In the data rows, zero lies at 4.5, halfway between 4 and 5.
Each row below has a hidden score, from 0 to 40, with 20 about the middle. What is it? The score is a weighted sum of the row's numbers plus the product of two more (or one squared), each taken from its middle value.
[4 4 5 4 6 3 7 4 4 2 7 7 4 4 5 6 3 4 3 7 3 7 8 4 5 4 2 2 3 5] -> 16
[4 6 6 3 4 4 6 4 5 6 4 8 1 2 5 6 3 7 5 3 2 5 3 5 3 6 5 2 5 6] -> 18
[6 4 5 4 5 5 3 4 4 3 7 3 3 5 4 2 3 7 5 4 7 2 5 5 8 2 5 5 6 4] -> 17
[5 4 3 8 2 5 5 3 1 6 2 4 7 6 5 3 4 5 6 5 2 4 6 4 3 5 7 5 5 4] -> 27
[4 5 3 4 2 4 5 4 3 8 3 3 5 5 5 3 4 4 4 6 7 4 7 6 4 5 5 7 5 0] -> 27
[5 4 4 5 2 5 0 4 4 7 6 4 5 6 7 3 7 4 5 1 5 2 4 6 5 5 6 5 6 3] -> 17
[7 5 5 2 5 4 6 3 4 3 5 6 4 3 4 5 3 6 5 7 2 3 2 7 5 7 3 5 4 6] -> 27
[3 4 4 5 5 2 8 4 5 4 3 3 4 2 5 5 5 6 4 8 3 5 5 5 6 6 1 3 7 8] -> 37
[5 3 5 3 5 5 4 7 5 5 5 6 6 5 6 6 5 2 2 2 6 5 4 0 3 6 6 3 4 1] -> 8
[5 5 4 5 4 6 6 4 5 2 5 6 6 5 4 4 1 5 5 6 4 5 4 5 8 4 0 3 5 4] -> 21
[1 5 8 2 6 6 5 4 4 5 3 4 5 5 3 7 6 3 4 3 5 4 5 6 2 5 4 6 2 7] -> 21
[4 5 4 5 3 3 4 4 5 4 2 5 5 4 4 7 9 2 4 3 3 6 8 2 4 7 5 3 3 6] -> 19
[4 2 5 6 4 5 0 5 3 7 4 3 7 6 4 4 6 3 4 4 7 3 3 4 5 6 6 6 7 3] -> 15
[4 3 5 5 5 5 6 5 5 5 3 7 5 4 4 7 8 0 3 0 5 3 4 1 6 5 5 4 6 5] -> 17
[2 2 6 6 6 2 3 6 3 6 5 4 7 7 4 5 6 4 6 5 3 4 1 5 5 2 6 3 4 6] -> 28
[5 5 5 5 6 6 5 5 3 3 3 3 5 5 3 5 2 6 6 5 6 1 2 4 3 5 4 6 6 6] -> 15
[7 2 5 2 6 5 1 3 5 5 7 4 7 6 4 5 5 4 4 2 2 3 6 4 5 4 5 6 6 5] -> 25
[5 7 5 2 5 4 5 4 5 1 6 4 4 5 4 4 1 6 5 5 4 5 5 6 5 5 2 5 4 6] -> 20
[5 5 5 4 3 3 1 4 6 6 4 4 5 6 7 3 8 1 4 6 5 5 6 6 4 4 4 0 5 3] -> 34
[6 5 6 7 5 5 3 4 4 4 4 3 7 4 5 5 2 7 5 4 5 0 2 6 4 4 4 4 7 6] -> 17
[3 6 5 9 5 5 4 2 3 4 5 5 6 7 2 4 4 6 6 5 5 3 5 2 7 3 3 4 3 7] -> 6
[4 2 0 5 4 5 7 4 2 5 5 3 4 4 5 3 2 7 5 7 4 3 5 7 6 4 6 5 5 7] -> 18
[4 5 6 5 0 4 5 5 2 6 5 5 5 4 4 5 5 6 4 6 6 6 4 5 0 5 4 4 4 8] -> 16
[4 5 4 5 2 4 2 6 3 6 5 2 6 7 7 3 6 3 3 4 5 3 3 4 5 5 5 6 6 3] -> 18
[6 5 5 3 6 5 2 6 6 5 4 2 6 7 4 4 6 3 4 3 5 5 3 4 5 4 5 5 6 3] -> 30
[7 2 5 4 0 4 7 5 1 4 5 5 5 4 4 4 5 7 5 7 6 6 6 5 2 4 3 5 5 6] -> 23
[4 4 7 8 1 4 3 5 4 4 5 6 4 4 6 7 5 3 4 5 5 4 3 6 0 4 5 5 6 5] -> 30
[7 6 2 5 0 3 6 6 2 5 4 3 5 6 5 1 5 6 3 7 7 5 5 4 3 6 4 2 6 6] -> 18
[6 5 5 5 5 4 5 3 5 2 3 3 3 5 4 6 3 7 5 5 6 0 5 4 6 4 3 6 7 8] -> 30
[4 3 5 4 3 4 6 5 5 7 4 4 7 5 5 2 5 2 4 5 2 7 3 6 6 6 5 3 0 6] -> 17
[5 5 5 2 4 5 6 6 4 5 1 3 6 4 4 8 6 2 4 4 5 5 7 3 2 6 5 4 3 5] -> 18
[5 4 6 2 6 3 7 4 4 4 3 5 5 5 4 4 4 5 6 8 3 3 3 9 5 3 3 3 3 7] -> 36
[7 5 2 2 3 4 4 7 6 4 6 6 7 3 3 4 3 3 4 6 5 2 6 4 7 6 3 3 4 5] -> 10
[1 5 5 5 6 6 4 4 5 4 4 4 3 5 2 2 4 5 5 7 7 4 3 8 4 4 4 7 4 6] -> 22
[6 8 5 4 3 4 5 5 5 2 6 5 5 5 3 4 2 5 7 5 4 6 6 4 5 4 1 4 3 5] -> 10
[6 6 7 6 6 5 4 5 5 1 4 3 5 5 4 5 3 7 3 5 7 3 4 3 3 4 2 5 5 5] -> 21
[2 5 3 4 5 5 3 4 4 7 4 3 6 5 3 6 8 2 4 5 4 5 3 5 3 2 5 5 6 7] -> 31
[4 6 4 5 5 4 1 5 2 6 5 2 5 5 4 6 4 5 5 6 4 6 7 6 4 2 6 5 5 2] -> 11
[3 6 2 3 7 5 2 5 3 5 5 3 5 4 4 1 4 6 6 6 6 5 4 6 7 4 6 5 4 3] -> 8
[3 6 4 3 5 5 2 6 6 2 5 3 4 6 5 6 7 4 3 5 6 7 5 4 4 3 6 5 3 4] -> 25
[3 5 6 6 6 4 5 5 5 3 4 2 4 6 4 4 1 7 4 6 6 3 1 4 5 5 3 5 6 5] -> 23
[5 4 4 7 4 4 6 4 0 5 4 4 5 5 5 5 5 5 4 8 3 5 6 6 5 5 5 2 5 3] -> 14
[5 7 4 4 4 4 5 6 4 5 3 2 4 5 5 3 5 6 4 5 6 1 0 5 4 6 5 6 7 5] -> 24
[2 7 6 6 6 5 6 2 5 5 4 4 5 5 3 4 3 5 6 4 5 3 5 4 4 0 5 6 6 5] -> 22
[4 4 6 6 0 4 6 6 3 6 5 7 5 5 5 4 6 4 5 5 6 6 6 4 0 4 4 4 3 5] -> 12
[4 2 4 7 6 1 6 4 4 7 6 7 4 3 5 7 6 3 6 2 0 6 7 5 6 5 4 1 4 6] -> 14
[1 2 5 4 6 8 5 6 5 7 3 6 5 5 3 6 5 5 3 2 5 4 1 3 4 4 4 6 4 5] -> 14
[7 4 5 5 4 4 5 4 5 0 7 4 4 3 4 4 3 7 4 6 4 4 6 3 6 5 4 7 2 5] -> 19
[0 5 4 8 6 6 4 4 5 6 3 4 4 4 0 4 5 5 5 5 6 5 5 5 5 1 5 6 5 5] -> 14
[5 0 6 3 3 4 5 4 6 5 2 6 5 4 5 9 4 4 5 3 5 5 8 2 5 7 3 3 4 5] -> 24
[4 5 4 4 4 4 7 5 4 7 0 4 7 4 1 6 6 5 6 4 3 6 5 5 4 6 4 3 2 5] -> 15
[5 6 3 3 8 6 5 3 3 4 5 2 5 4 3 3 2 6 6 4 6 5 4 3 6 5 3 6 6 4] -> 18
[4 2 5 3 4 4 7 4 4 6 2 5 5 6 2 6 6 6 5 2 4 2 3 6 3 6 6 3 4 6] -> 22
[5 4 6 4 5 5 6 7 5 3 3 5 5 6 5 6 5 4 1 3 5 5 4 0 4 4 5 4 5 6] -> 19
[6 4 5 6 4 4 7 4 6 3 7 7 2 4 4 3 3 4 5 4 3 6 7 4 2 4 4 5 2 8] -> 16
[7 6 4 5 6 5 6 4 4 5 4 2 6 4 2 4 2 7 5 5 3 2 4 5 2 5 6 5 5 5] -> 18
[5 0 3 6 5 2 3 4 5 7 4 7 5 3 5 6 7 2 5 4 2 7 5 3 8 6 7 4 5 4] -> 18
[2 5 4 4 7 5 5 5 3 6 0 4 7 6 3 4 3 4 4 4 8 4 5 5 3 8 5 4 4 4] -> 11
[6 3 6 6 4 5 1 5 4 6 7 4 3 6 5 3 6 4 4 4 3 4 5 5 6 3 6 6 5 1] -> 13
[2 1 6 7 3 4 3 4 4 8 4 5 6 4 6 4 6 3 3 3 1 3 4 6 5 4 6 7 6 4] -> 26
[7 2 4 4 5 5 3 3 3 5 7 4 6 5 5 3 6 3 4 5 4 3 3 6 5 4 7 7 6 2] -> 25
[5 2 3 7 6 4 7 4 5 2 6 6 5 3 2 6 5 5 4 5 5 8 9 4 5 4 4 4 2 2] -> 17
[4 3 2 3 4 5 5 4 4 8 1 4 5 5 3 6 7 4 4 4 4 4 3 4 6 5 8 4 4 4] -> 20
[7 3 3 5 5 1 6 3 4 4 7 6 4 3 7 6 3 3 4 6 1 7 5 5 6 7 3 1 5 5] -> 23
[2 3 6 5 3 5 2 7 6 6 1 5 5 5 5 9 6 4 5 3 4 5 6 3 4 4 4 5 1 5] -> 11
[3 7 5 4 4 6 5 5 5 1 5 4 5 6 2 4 3 6 4 5 5 4 4 3 3 5 3 5 5 5] -> 18
[4 5 3 5 5 6 4 4 4 4 5 1 4 5 4 2 3 6 7 4 6 3 3 5 6 5 5 7 6 4] -> 22
[3 5 4 4 3 6 0 6 5 5 3 2 4 5 3 3 5 5 4 5 6 4 4 4 7 5 6 7 6 6] -> 13
[3 2 6 5 4 4 4 6 6 5 3 8 5 3 6 7 6 4 1 4 5 6 4 0 4 5 5 5 6 4] -> 20
[6 2 6 4 4 1 5 5 5 6 3 8 6 4 5 4 6 0 6 3 2 7 5 3 3 6 7 2 4 4] -> 15
[2 5 6 5 5 2 6 5 5 4 5 7 0 2 7 4 6 6 5 6 2 5 4 6 5 5 5 2 4 5] -> 18
[8 6 5 7 5 3 7 2 3 2 4 6 5 4 4 6 2 7 6 6 3 5 5 5 4 7 2 3 3 6] -> 24
[6 3 0 3 4 4 4 3 2 6 5 4 5 6 5 2 7 4 7 5 5 3 6 6 6 5 5 5 5 2] -> 21
[5 0 5 2 4 2 4 5 4 6 6 5 6 6 6 4 6 1 5 2 5 7 5 6 4 4 6 4 6 2] -> 26
[4 5 5 4 4 4 0 6 5 5 3 4 5 6 5 4 6 4 5 3 5 5 2 4 5 4 7 8 5 4] -> 16
[7 2 5 3 4 4 3 6 4 6 4 5 2 3 6 6 7 6 5 2 3 6 5 3 6 5 7 4 5 1] -> 15
[3 6 5 5 8 6 7 4 3 4 6 5 3 3 4 2 3 7 6 5 5 6 5 5 5 1 2 6 5 5] -> 14
[7 4 1 4 4 5 4 4 4 5 5 4 3 4 5 0 2 5 7 4 5 6 5 6 6 4 4 5 6 7] -> 15
[0 4 5 6 6 5 3 7 5 5 3 5 5 4 2 6 5 6 5 5 6 4 4 4 3 2 4 7 5 4] -> 13
[7 6 4 5 3 3 5 3 4 1 7 5 4 5 7 5 1 5 5 6 4 6 6 4 4 5 2 4 5 5] -> 26
[6 5 5 1 2 5 5 5 5 5 4 7 5 4 3 3 5 6 5 5 3 9 7 4 6 4 3 4 1 4] -> 11
[5 3 6 5 4 4 4 7 5 4 4 7 5 5 4 6 7 1 0 4 4 4 5 3 3 5 4 6 4 6] -> 16
[3 5 5 1 2 5 4 6 5 3 1 6 6 4 4 4 5 3 6 3 3 5 7 6 5 6 5 7 4 4] -> 33
[5 3 5 4 7 3 8 5 4 3 6 4 4 5 5 5 2 4 6 6 5 5 7 5 3 5 2 4 1 6] -> 27
[7 2 7 2 5 4 6 4 4 3 6 6 4 4 4 5 3 2 4 8 3 7 7 7 3 5 1 2 4 6] -> 24
[7 3 5 5 5 4 5 8 5 3 4 6 5 6 4 6 6 3 2 6 6 4 1 1 6 4 5 3 4 6] -> 23
[7 3 3 0 5 5 4 5 6 4 5 6 4 4 7 4 5 4 5 3 5 6 6 4 6 7 5 3 4 2] -> 18
[3 3 5 5 4 5 6 6 5 5 4 6 5 5 7 5 7 0 2 4 7 6 4 0 4 4 6 4 5 4] -> 19
[7 6 5 3 5 6 2 3 5 6 7 4 3 5 4 4 4 7 4 2 5 6 6 2 5 5 2 5 4 6] -> 16
[2 5 6 6 6 4 2 7 5 3 2 4 5 6 5 4 3 4 5 3 5 4 5 5 3 3 7 5 7 3] -> 11
[4 6 7 4 4 3 2 4 5 6 8 3 2 5 5 5 6 5 5 5 3 5 3 5 4 3 6 6 6 4] -> 28
[6 3 1 6 7 6 5 4 4 6 3 2 5 4 4 3 3 7 6 5 2 4 4 5 7 6 5 4 4 3] -> 14
[4 2 3 6 4 4 5 5 3 8 2 4 7 5 4 7 7 2 5 3 2 5 3 4 7 5 7 3 5 3] -> 16
[5 7 3 4 6 5 5 3 3 3 3 1 5 5 5 3 4 5 6 4 7 4 1 5 5 5 4 7 5 4] -> 32
[2 7 4 5 4 3 6 5 7 3 7 4 5 6 6 7 2 5 4 6 3 3 3 3 5 6 2 3 4 6] -> 25
[3 1 6 6 2 3 4 5 4 7 6 5 5 5 5 5 8 0 6 5 2 4 7 4 6 2 5 4 3 4] -> 18
[3 6 3 6 0 4 5 6 1 5 4 6 3 5 5 5 5 7 5 7 5 4 4 4 1 5 3 7 4 6] -> 21
[4 2 5 6 3 4 3 4 5 8 5 3 6 6 4 3 6 2 4 4 2 5 1 4 6 5 7 5 7 5] -> 24
[6 5 5 4 5 4 6 4 4 3 9 4 3 3 4 3 2 6 6 5 6 3 7 5 4 4 5 5 4 4] -> 14
[4 5 3 3 6 5 3 4 5 7 5 4 7 4 6 4 7 3 4 3 6 5 5 4 4 4 5 7 4 0] -> 23
[2 7 2 2 5 6 5 6 5 5 5 6 2 1 6 4 5 5 5 3 4 7 3 6 5 4 4 5 4 6] -> 14
[7 5 7 3 5 3 6 4 5 4 3 5 5 4 6 6 5 5 4 5 0 6 4 4 2 6 5 1 3 6] -> 24
[2 5 7 3 6 6 3 5 4 5 0 4 6 5 6 6 7 5 4 5 5 3 3 4 6 4 6 4 3 3] -> 16
[3 7 7 5 5 3 5 6 5 4 4 4 0 2 4 5 6 6 5 4 2 7 5 4 4 4 5 3 4 7] -> 15
[5 4 3 3 4 6 4 4 7 5 3 3 6 5 6 3 5 3 4 1 7 5 6 3 3 6 6 5 4 2] -> 26
[6 7 5 6 5 3 6 4 5 1 6 5 5 3 5 6 2 6 4 5 4 4 6 7 4 4 0 3 4 6] -> 20
[5 5 3 6 6 4 3 6 5 6 4 2 5 5 5 3 3 7 4 5 5 2 0 6 4 4 6 6 6 3] -> 24
[0 4 4 7 7 5 4 5 4 5 2 5 5 4 0 7 4 6 5 6 7 3 5 4 6 1 4 5 6 6] -> 12
[3 9 1 5 7 3 6 5 5 7 6 5 4 2 4 4 3 6 4 5 4 5 3 4 4 3 4 5 5 3] -> 16
[5 4 5 4 5 7 2 4 5 3 6 3 5 4 4 2 5 7 5 4 8 5 2 3 4 2 5 5 7 4] -> 21
[4 7 5 5 5 6 4 4 5 1 4 4 4 5 4 6 3 8 4 4 6 3 2 5 5 4 2 5 5 5] -> 23
[5 7 6 3 5 4 5 5 5 2 6 6 3 5 4 5 3 4 3 5 7 4 5 2 5 5 3 8 4 2] -> 20
[2 4 3 3 6 7 5 5 6 5 2 2 4 5 7 6 5 5 3 4 3 5 4 3 7 5 5 6 5 3] -> 27
[2 4 5 4 5 7 1 6 5 4 6 6 4 2 5 3 7 5 4 3 4 6 4 6 4 4 4 6 7 6] -> 15
[5 6 6 5 5 6 7 4 5 3 5 7 4 5 4 4 2 5 3 5 5 6 6 2 4 5 2 6 3 2] -> 24
[5 4 4 4 5 4 5 5 4 2 4 4 5 6 3 3 0 7 6 6 6 3 6 5 5 5 3 5 7 5] -> 16
[6 5 2 6 5 4 5 5 6 4 4 2 3 6 5 4 1 7 5 4 6 2 3 4 6 4 5 3 7 3] -> 22
[6 3 7 6 2 4 5 6 5 7 5 4 3 3 4 7 6 2 4 5 1 6 6 3 5 7 5 1 3 5] -> 11
[5 5 7 7 2 5 5 5 4 2 6 4 5 5 3 4 6 1 3 4 5 2 5 1 5 3 5 6 7 7] -> 16
[8 2 5 0 4 4 3 4 4 6 4 6 4 5 6 4 5 4 4 3 6 5 4 4 6 8 6 2 5 3] -> 17
[6 6 3 8 6 5 2 4 1 4 4 1 4 5 5 4 3 5 6 6 6 3 5 5 6 4 4 7 6 4] -> 13
[5 4 6 3 6 5 3 5 6 4 4 3 3 5 3 8 8 3 3 4 5 8 3 3 7 5 4 5 2 5] -> 25
[7 5 5 5 5 6 4 5 5 3 8 4 6 6 4 1 5 2 5 0 7 5 3 3 4 4 3 5 4 7] -> 14
[4 1 5 7 4 3 4 3 5 4 6 6 8 6 3 5 7 3 4 4 0 5 3 6 5 5 6 3 5 5] -> 24
[1 7 4 6 4 5 2 5 6 5 5 6 6 4 2 5 5 4 4 3 5 4 3 5 5 2 5 9 5 3] -> 19
[4 3 7 9 6 5 5 4 6 6 1 5 2 1 3 4 4 4 4 5 4 4 5 4 5 4 7 7 6 4] -> 25
[6 4 7 6 4 5 3 6 5 4 2 2 7 6 3 5 5 5 3 6 4 3 3 1 4 5 5 6 4 5] -> 18
[2 8 4 6 2 3 6 5 5 2 3 6 5 5 6 6 3 6 2 6 3 6 5 0 3 6 4 4 6 6] -> 24
[3 1 7 7 4 4 5 5 6 4 2 3 5 3 5 5 6 4 3 6 4 3 5 0 4 6 6 5 5 9] -> 27
[5 4 4 3 5 2 6 5 6 6 5 7 2 4 7 5 5 4 5 3 0 5 6 6 2 5 6 2 3 5] -> 24
[6 4 3 3 4 5 4 3 6 8 4 7 6 3 6 5 3 4 4 2 6 5 3 4 4 3 7 5 5 0] -> 26
[5 3 5 5 4 1 7 5 5 3 7 5 4 4 6 7 4 3 7 5 0 6 4 7 4 6 5 1 4 5] -> 22
[3 4 8 8 4 5 3 4 4 4 3 4 8 5 2 4 5 3 5 6 4 3 4 5 6 3 4 7 4 4] -> 19
[5 4 2 6 5 5 6 3 3 6 6 2 5 4 6 2 4 7 6 7 3 3 3 8 5 5 4 5 4 3] -> 24
[5 3 3 2 3 5 0 5 4 5 5 5 5 6 4 3 6 3 5 5 6 3 3 6 5 4 7 6 7 6] -> 17
[4 1 3 4 5 4 8 3 3 7 6 8 7 4 5 1 3 4 7 4 4 5 7 6 5 4 4 3 3 4] -> 12
[5 5 2 5 6 5 4 4 5 4 4 1 5 5 6 4 3 5 5 4 7 2 2 6 6 4 3 6 8 3] -> 30
[2 5 6 7 5 4 6 5 4 3 5 4 5 6 2 2 5 7 3 5 6 3 5 5 4 2 4 6 5 3] -> 19
[3 5 3 2 6 5 5 3 6 4 2 5 5 5 3 7 4 5 2 4 6 3 5 4 6 4 7 5 3 6] -> 23
[5 6 3 4 7 6 4 5 4 4 6 5 0 2 5 3 7 6 5 4 3 4 4 6 5 5 3 7 4 4] -> 17
[4 5 6 4 5 5 5 7 6 4 4 6 3 5 5 4 6 1 1 3 8 6 6 2 4 5 5 5 3 2] -> 13
[5 7 4 4 6 3 6 3 4 2 7 6 4 5 5 3 4 7 3 5 4 5 7 5 5 5 1 6 3 3] -> 21
[4 6 5 4 0 4 3 5 2 5 5 5 5 5 5 4 5 6 4 7 4 7 5 4 0 6 5 5 7 6] -> 23
[2 4 6 3 7 6 3 6 4 6 4 3 1 3 5 5 6 5 4 6 5 4 3 5 4 4 5 7 6 5] -> 23
[4 7 2 4 4 5 4 4 5 4 3 3 4 4 6 5 3 5 6 5 6 2 1 8 7 5 5 5 6 5] -> 25
[6 6 4 5 7 4 5 3 6 2 7 4 5 3 5 4 3 3 5 5 2 5 9 5 5 5 2 5 3 5] -> 20
[5 2 1 5 6 7 5 3 6 5 4 4 6 4 2 4 5 4 5 1 5 4 5 6 6 3 7 6 5 4] -> 22
[5 3 5 5 4 4 6 5 6 5 6 4 3 6 4 2 0 5 2 5 4 6 6 6 3 5 4 4 6 5] -> 23
[6 4 5 4 4 6 5 4 4 3 6 5 3 4 5 5 3 6 3 5 7 8 8 2 5 3 1 4 3 4] -> 16
[7 3 5 7 1 5 4 4 0 5 3 5 6 5 5 4 6 5 4 9 4 4 3 4 3 5 5 3 6 4] -> 25
[2 7 5 5 3 5 6 4 4 5 6 5 2 1 7 4 7 6 6 4 2 5 2 6 5 4 4 3 5 6] -> 22
[3 5 7 7 3 5 5 4 4 3 3 2 8 6 1 4 4 5 5 6 5 3 5 5 5 4 4 5 5 4] -> 20
[4 6 3 4 3 6 5 4 4 3 8 5 2 6 6 3 3 6 4 4 5 5 8 4 7 3 5 5 4 6] -> 11
[7 1 5 3 6 4 7 5 6 3 8 5 6 4 3 3 3 4 5 3 4 4 6 6 5 4 4 3 3 4] -> 24
[5 8 6 3 4 5 4 4 5 4 5 5 4 5 3 2 5 3 4 4 7 4 3 5 4 2 5 7 5 3] -> 20
[3 6 5 6 3 1 7 6 5 5 6 6 1 1 5 5 5 3 6 6 3 6 5 4 4 4 5 4 6 4] -> 18
[6 5 6 4 2 4 4 5 6 4 9 6 6 5 4 4 2 4 4 5 3 5 6 6 4 3 5 4 1 3] -> 9
[5 6 3 5 5 5 3 5 5 6 4 2 6 5 4 5 4 4 5 5 5 1 0 4 6 5 5 4 7 6] -> 22
[5 4 0 6 4 6 5 3 5 6 5 2 5 5 6 4 5 6 6 4 5 4 6 5 5 5 5 5 4 1] -> 25
[4 6 6 2 4 6 5 6 5 4 4 4 6 5 4 5 4 3 2 2 6 6 5 3 4 4 7 5 4 2] -> 13
[6 5 7 6 5 5 7 4 6 0 6 5 5 5 4 4 2 5 5 6 6 6 4 3 3 4 1 2 4 6] -> 20
[1 3 5 6 5 5 4 5 6 4 4 3 7 5 0 6 4 5 5 5 7 3 4 6 4 3 4 6 4 4] -> 21
[3 6 4 7 4 3 6 5 5 6 5 5 1 2 6 6 4 4 7 5 0 7 5 4 5 3 5 6 3 6] -> 15
[6 1 2 3 6 5 3 3 5 9 4 2 5 4 4 4 4 4 6 3 5 5 5 5 4 6 5 4 7 4] -> 28
[4 5 3 5 4 7 5 3 4 3 5 5 7 5 8 6 5 3 3 4 2 3 5 5 5 7 5 3 4 2] -> 31
[4 2 6 4 4 5 6 6 6 3 3 6 5 5 6 7 6 3 1 3 4 5 5 0 6 4 5 3 6 5] -> 21
[3 3 4 5 5 7 5 3 4 6 5 2 5 6 5 4 3 7 5 5 6 0 3 5 4 4 5 6 7 4] -> 26
[4 3 0 4 7 4 4 4 4 6 4 5 4 5 7 2 6 6 3 4 7 3 7 5 6 6 7 4 4 0] -> 18
[7 3 3 1 3 4 5 4 4 7 2 4 5 5 6 3 5 7 4 2 5 4 4 5 5 7 7 5 4 2] -> 24
[3 5 7 4 4 5 4 7 6 4 3 6 5 5 6 6 7 2 2 2 7 3 3 3 2 6 5 6 4 3] -> 19
[1 5 6 5 4 6 5 7 5 3 3 5 5 5 3 6 5 5 2 4 4 4 4 3 6 7 5 2 3 4] -> 6
[5 6 3 5 5 5 1 5 4 6 6 5 5 5 7 1 6 2 5 3 5 5 1 7 8 4 6 4 5 3] -> 9
[5 2 5 5 5 4 5 7 5 2 4 5 5 5 4 6 5 3 0 5 5 6 5 0 6 4 6 4 5 7] -> 19
[3 7 5 3 5 4 2 4 4 5 7 3 2 4 4 4 5 5 6 6 5 6 4 7 5 5 6 4 4 3] -> 15
[5 5 5 5 5 5 5 2 6 7 3 7 5 3 5 6 3 2 3 2 4 3 5 7 3 6 7 3 5 2] -> 28
[5 1 3 5 6 0 5 3 6 8 4 6 2 5 6 6 6 3 4 5 3 7 7 4 4 6 6 4 3 2] -> 32
[7 5 1 6 6 4 3 4 3 7 4 5 7 4 6 2 5 5 4 4 2 5 3 6 6 6 5 3 5 1] -> 13
[0 7 3 7 4 6 4 5 5 6 6 4 1 2 5 3 6 5 6 4 6 4 4 4 7 4 6 4 4 5] -> 7
[3 6 7 5 8 3 7 4 5 2 7 4 5 4 5 5 3 5 4 7 4 6 5 3 3 4 1 3 4 6] -> 31
[4 7 6 4 7 4 4 5 4 4 5 1 5 6 3 5 3 6 5 5 6 2 2 5 5 5 3 5 5 5] -> 26
[3 5 6 6 3 4 5 7 4 3 4 6 5 4 6 5 6 4 1 5 5 1 6 0 4 5 5 5 4 8] -> 12
[8 1 1 6 4 5 7 5 1 4 5 4 6 5 4 4 6 2 3 4 5 6 3 5 5 5 6 4 7 6] -> 20
[6 4 6 4 0 6 5 4 1 6 3 2 3 5 5 4 6 4 6 6 5 5 4 6 4 6 5 4 5 5] -> 30
[4 6 5 4 6 5 6 5 3 4 4 6 5 4 3 6 2 4 7 5 3 6 7 6 5 4 2 4 0 5] -> 3
[5 5 7 3 3 3 4 5 2 4 2 6 5 6 4 6 7 3 3 4 5 4 7 3 4 6 5 7 3 3] -> 20
[5 5 5 5 3 5 1 4 5 6 1 3 5 7 5 5 3 3 4 7 3 6 4 5 5 5 5 3 7 5] -> 21
[5 6 5 6 5 5 6 5 5 2 5 5 5 4 2 6 2 3 5 6 5 6 7 6 4 3 1 4 2 6] -> 12
[4 6 4 5 5 3 6 3 5 2 6 4 6 6 3 4 1 7 6 7 3 5 6 5 4 5 2 4 3 6] -> 20
[6 7 4 3 4 4 4 4 4 2 6 3 5 5 6 4 1 5 6 8 3 3 4 6 4 5 5 4 6 5] -> 19
[4 6 3 3 4 4 7 1 6 2 7 6 6 6 3 4 5 3 4 4 5 6 6 3 3 5 3 6 4 5] -> 36
[1 5 3 5 5 5 6 3 5 5 5 6 1 3 2 6 4 7 6 6 3 6 4 7 5 2 6 4 5 4] -> 23
[5 4 0 5 7 5 5 1 3 7 6 3 5 4 5 2 4 5 6 5 4 4 4 7 5 5 6 5 6 3] -> 25
[4 5 4 5 5 5 3 6 5 6 5 3 3 5 7 5 3 4 6 4 5 2 0 6 4 4 5 5 7 5] -> 21
[6 4 6 3 2 3 6 5 5 5 5 5 2 2 6 4 4 6 6 5 2 4 4 8 4 7 4 1 4 5] -> 20
[2 4 5 3 5 7 5 4 5 5 0 4 6 3 3 6 5 5 2 4 8 6 5 3 2 5 5 5 4 5] -> 26
[7 4 4 4 6 1 6 4 4 5 5 6 3 3 6 4 6 4 6 6 0 6 4 5 6 6 5 0 3 8] -> 25
[5 4 4 3 6 5 5 4 6 6 5 3 5 5 5 5 5 5 3 1 5 7 4 5 3 4 5 6 5 0] -> 31
[7 1 8 4 3 4 0 5 4 4 7 5 5 5 6 4 3 2 6 5 5 4 2 6 4 3 6 4 6 6] -> 15
[5 6 7 2 4 5 5 4 4 6 6 5 0 3 6 2 4 6 6 2 4 7 4 3 5 5 6 2 5 4] -> 13
[3 5 6 4 5 4 7 3 5 5 5 5 5 5 3 8 4 3 4 7 3 1 3 3 3 6 3 4 2 8] -> 25
[1 6 5 6 5 6 4 5 5 5 6 4 3 4 1 6 6 6 4 4 7 3 2 4 5 2 4 5 5 5] -> 15
[4 6 5 5 5 5 3 4 5 5 4 2 5 5 3 5 3 6 4 3 6 2 1 4 6 4 6 4 7 6] -> 18
[5 5 6 4 6 3 5 6 4 2 3 6 4 5 6 7 6 3 1 4 3 4 1 3 6 5 6 5 4 6] -> 17
[4 4 2 4 6 7 4 3 5 3 4 2 5 4 5 2 3 5 5 6 8 5 6 4 6 4 4 6 6 5] -> 25
[1 5 6 7 5 5 2 4 5 4 5 4 4 5 2 6 4 7 5 5 7 5 4 4 4 0 5 7 5 4] -> 17
[2 3 5 4 4 4 7 6 5 4 5 6 6 4 5 6 5 3 3 4 3 7 8 4 5 6 4 5 0 5] -> 13
